A state moves one step at a time under one of 4 hidden systems, and each row is a state written as 32 numbers. Each run below is a few steps of one system.
In the rows, 128 means zero.
path 1, q_628 (8 x 32):
[[173 122  91 173 142  97 160 156 181 125 159  99 108 122 110 150 180 140
  101 133  89 168 141  94 133 113  73 148 107 131 140 116]
 [152 105 100 177 138 107 148 172 145 114 147 108 109 123 106 145 150 105
   72 125  74 141 138  91  93 134  98 125 128 113 116 123]
 [139  82 112 149 104 113 127 164 109  98 132 136 105 116 121 128 111 105
   74 128  77 105 153  97  82 141 140 118 135 123  98 138]
 [129  82 138 148  81 116 115 136 104  97 129 156  93 125 119 110  92 135
  110 130 119  88 163 116  79 148 163 134 132 139  95 152]
 [124  99 145 146  86 113 118 124 129 109 131 144 122 144 127  93  89 169
  138 142 169 103 162 142 114 151 136 137 123 143 119 154]
 [132 133 155 148 104 120 138 137 148 126 117 128 136 145 124  94 115 167
  141 137 192 129 153 154 113 141 112 132 123 129 143 130]
 [123 156 149 148 132 149 152 153 142 137 111 112 154 151 118  92 115 134
  119 130 169 138 134 142 128 139 104 106 125 110 148 117]
 [112 162 148 124 133 182 146 161 115 132  99 127 170 144 118 100 112 103
  119 132 146 129 120 127 128 149 125  92 153  97 138 112]]
path 2, q_678:
[[123  73 123 123  74 117 110 118  82  99 138 161  87 111 136 121  94 121
  102 125  89  90 154 114  85 133 181 143 137 139  89 147]
 [111  78 112 144  85 122  94 140 102 100 165 158 112 103 121 145 107 119
  100 129  93  93 135 105 117 143 169 160 126 162  91 154]
 [143  84  89 170 103 103 110 149 122  99 178 150 113  98 101 167 147 121
   95 124  76 115 137  91 123 130 130 170 120 170 106 155]
 [154  81  90 163 119  85 136 153 143 100 161 125  90 106 113 156 153 123
   87 120  63 143 142  75 112 118 107 162 119 155 107 139]
 [170  81  99 132 125  78 147 141 135 100 135 117  77 122 134 149 145 117
   75 131  75 146 157  86  86 117 120 140 124 130 116 132]
 [140  86 109 117 109 102 141 122 109  93 118 138  72 130 143 131 119 125
   92 120  79 129 156 104  91 121 157 138 138 119 101 129]
 [123  86 125 107 103 130 115 111  82 104 125 156  92 118 138 128 104 115
  103 121  88 105 144 102 102 131 171 143 147 133  91 135]
 [115  96 115 126 108 143 108 134  91 112 162 158 118 105 126 148 112 115
  105 121  86  98 127  94 124 138 174 159 148 153  97 142]]
path 3, q_552:
[[128 137 114 147 156 149 155 178 106 111 116 124 128 113 115 141 140  67
   64 130  58 131 110  83 106 141 130  84 154  84 111 102]
 [104 137 130 111 141 177 129 156  63 114 112 142 134 126 129 133 101  60
   80 131  69 108 108  97 115 146 171 106 175  93 108 122]
 [ 83 160 155  85 129 197 124 132  65 125  90 156 148 145 144 113  80  81
  121 125 119  99 107 127 122 154 188 100 182  97 114 116]
 [100 170 167  60 136 176 140 109  81 143  63 136 129 161 160  99  94 112
  144 125 143 126 121 149 124 132 171  95 175  83 131 101]
 [135 163 153  69 136 144 156  99 105 133  56 126 109 162 170  86  98 131
  132 118 142 149 148 147 100 130 147  95 162  80 143  93]
 [155 124 130 102 126 111 167 109 111 108  65 124  82 153 158  93 103 141
  110 122 122 143 167 127  67 126 142 112 144  98 132 104]
 [156  95 125 116 104 102 144 118 108 106  88 131  73 142 146  92  91 141
   98 135 110 124 181 127  51 130 145 122 142 105 118 127]
 [125  85 134 131  85 109 119 131 112  95 107 151  91 142 133  90  71 137
  112 133 136  89 179 130  64 148 158 121 129 128 106 145]]
path 4, q_369 (8 x 32):
[[ 82 180 164 192 129 212 114 208 111 148 174 148 227 120  73 132 129  86
  123 135 158  95  75 117 194 165 104 107 144 137 133 136]
 [ 73 186 188 156 108 203 101 177 112 151 123 162 217 143 102  73  88 103
  145 141 212  79 106 170 149 165 131  92 149 120 140 128]
 [104 181 177 118 120 171 148 157 114 155  55 136 178 193 135  54  81 130
  141 139 205 106 164 183  99 144 120  60 146  93 154  98]
 [148 175 153 115 157 132 190 140 159 144  56  88 137 190 142  54 127 150
  134 134 182 167 164 163  95 123  78  76 137  74 178  85]
 [187 178 119 153 167  93 203 141 206 150  91  73 132 159 133 106 178 175
  125 130 157 210 156 128 133 118  45 113 108  96 187  91]
 [176 156 107 172 142  84 165 131 206 153 160  88 148 145 111 132 188 196
  141 124 171 184 133 122 171 115  43 160  79 147 175 119]
 [152 125 123 185  83  83 130 120 200 135 178 119 139 126 107 135 143 205
  164 136 186 131 138 150 155 131  80 184  77 185 154 153]
 [140  79 136 168  66  81 115 110 164 117 155 143 109 133 119  97 104 195
  167 134 191  98 158 155 112 138 119 174  85 181 125 169]]

Which system made each run below?
path 5:
[[ 71 121 176  92  89 186  97 125  48 112  86 170 133 134 152  95  45  90
  132 130 147  65 128 146 108 160 213 104 176 121  93 136]
 [110 146 155  62 134 165 155 119  68 118  55 145 109 162 168  88  80  96
  102 121 112 129 137 135  80 140 180  75 178  63 108  96]
 [143 168 123  86 191 146 186 133 112 134  84 109 121 151 152 129 152  93
   91 120  85 183 113  99 123 114 124  97 154  67 151  78]
 [147 202 109 116 190 152 164 136 154 154 141 109 161 130 130 167 194 116
  116 119 102 193  92  92 188 121  88 139 141 110 159  94]
 [115 196 134 133 142 170 130 124 152 157 165 129 193 127 116 162 161 135
  167 117 158 141  84 126 226 130 115 163 134 165 152 128]
 [ 87 170 166 126 103 163  99 104 128 165 151 159 183 135 127 111 111 166
  188 131 211 112 108 167 185 147 141 156 124 160 144 149]]
  q_369
path 6:
[[168 111  90 178 126  82 135 134 182 128 175 110 123 121 113 156 167 165
  121 122 120 151 142 102 153 122  84 180  89 163 132 141]
 [138  89 105 175  89 100 111 138 154 117 180 138 131 114 101 138 133 168
  129 134 141 108 149 119 140 141 111 173  92 177 116 161]
 [130  77 126 159  72 100 103 134 119  97 151 157 117 117 122 115  95 151
  123 136 136  81 155 132  92 154 150 147 115 157 106 160]
 [144  73 121 146  88 106 120 135 105  90 118 149  79 125 126 101  87 121
   91 134 103 100 178 113  70 147 154 127 132 121  99 148]
 [151  87 111 125 124 107 151 152 113 100 111 119  77 126 135 124 125  95
   70 131  68 130 155  98  65 133 132 108 147 104 103 114]
 [149 116 102 152 140 122 153 164 124 109 140 113 108 111 104 151 153  90
   72 123  59 147 126  82 111 135 115 118 147 108 111 109]]
  q_369
path 7:
[[116 165 135  45 144 145 145  57 104 141  93 136 114 146 171 143 133 145
  146 105 127 150 112 120 150 115 161 154 149 109 141  99]
 [126 163 124  67 153 138 147  70 108 148 119 125 116 130 172 157 146 146
  156 105 129 156 109 122 172 105 148 162 145 127 135 107]
 [118 156 123  72 129 131 135  72 118 145 139 139 129 133 155 160 142 149
  165 105 125 152 104 121 187 113 145 181 141 150 132 114]
 [112 143 137  74 110 134 127  71 107 148 133 143 132 126 156 152 128 153
  159 114 147 129 100 137 175 117 166 181 135 148 129 130]
 [106 126 136  72 113 135 119  64  99 129 122 141 111 127 168 139 107 157
  161 120 137 119 112 129 150 122 180 175 133 140 127 130]
 [119 122 138  75 115 133 124  61  87 127 116 149  91 138 171 129 116 153
  141 114 124 120 129 125 128 125 175 154 136 133 121 124]]
  q_369
path 8, 6 rows:
[[152 179 107 132 169 141 166 149 162 150 138 108 152 133 115 150 176 138
  121 121 122 183 106 100 177 117  87 139 136 115 154 103]
 [120 168 124 145 132 148 131 139 160 148 163 123 174 126 114 149 156 150
  157 125 154 152  95 139 202 136  90 158 118 168 148 137]
 [104 144 152 148  95 138 102 118 134 143 147 147 165 130 128 113 111 166
  172 130 197 111 117 160 169 142 134 156 116 159 143 145]
 [115 122 162 114  91 127 126 100 120 112 104 145 131 149 143  91  76 168
  156 141 185 102 151 164 118 140 150 133 124 139 139 138]
 [142 114 140 108 112 106 155  97 118 108  93 126  82 144 152  93 102 158
  127 129 149 133 161 142  84 133 137 131 138 114 129 122]
 [176 113 103 122 138  82 168 116 149 116 116 113  75 138 145 126 148 153
  102 118  93 167 164 110  91 108 108 136 124 110 132 111]]
  q_369
path 9, 6 rows:
[[125 131 142  94  96 116 122  47 139 151 141 140 125 138 159 121 116 219
  207 117 208 123 137 169 175 120 153 196 104 185 147 148]
 [131  99 135  79  92  90 126  52 125 123 105 135  81 141 181 117  96 200
  189 117 172 120 164 167 117 116 167 174 116 168 142 145]
 [162  73 103  74  97  62 139  47 126 108 100 130  47 135 176 131 111 178
  135 114 110 141 177 126  77 111 159 169 116 141 124 138]
 [166  70  82  87 117  67 145  71 129  95 123 116  34 127 155 162 147 153
  107 111  60 153 163  84  92 103 143 176 119 129 107 136]
 [157  79  75 112 114  88 129 107 130  97 165 124  60 100 131 188 159 131
   88 115  30 148 126  74 134 115 140 195 133 161  97 144]
 [120  83  84 125  99 123  95 119 103 101 188 154  87  88 119 186 141 107
  101 113  51 110 105  80 154 127 170 194 142 171  77 158]]
  q_369
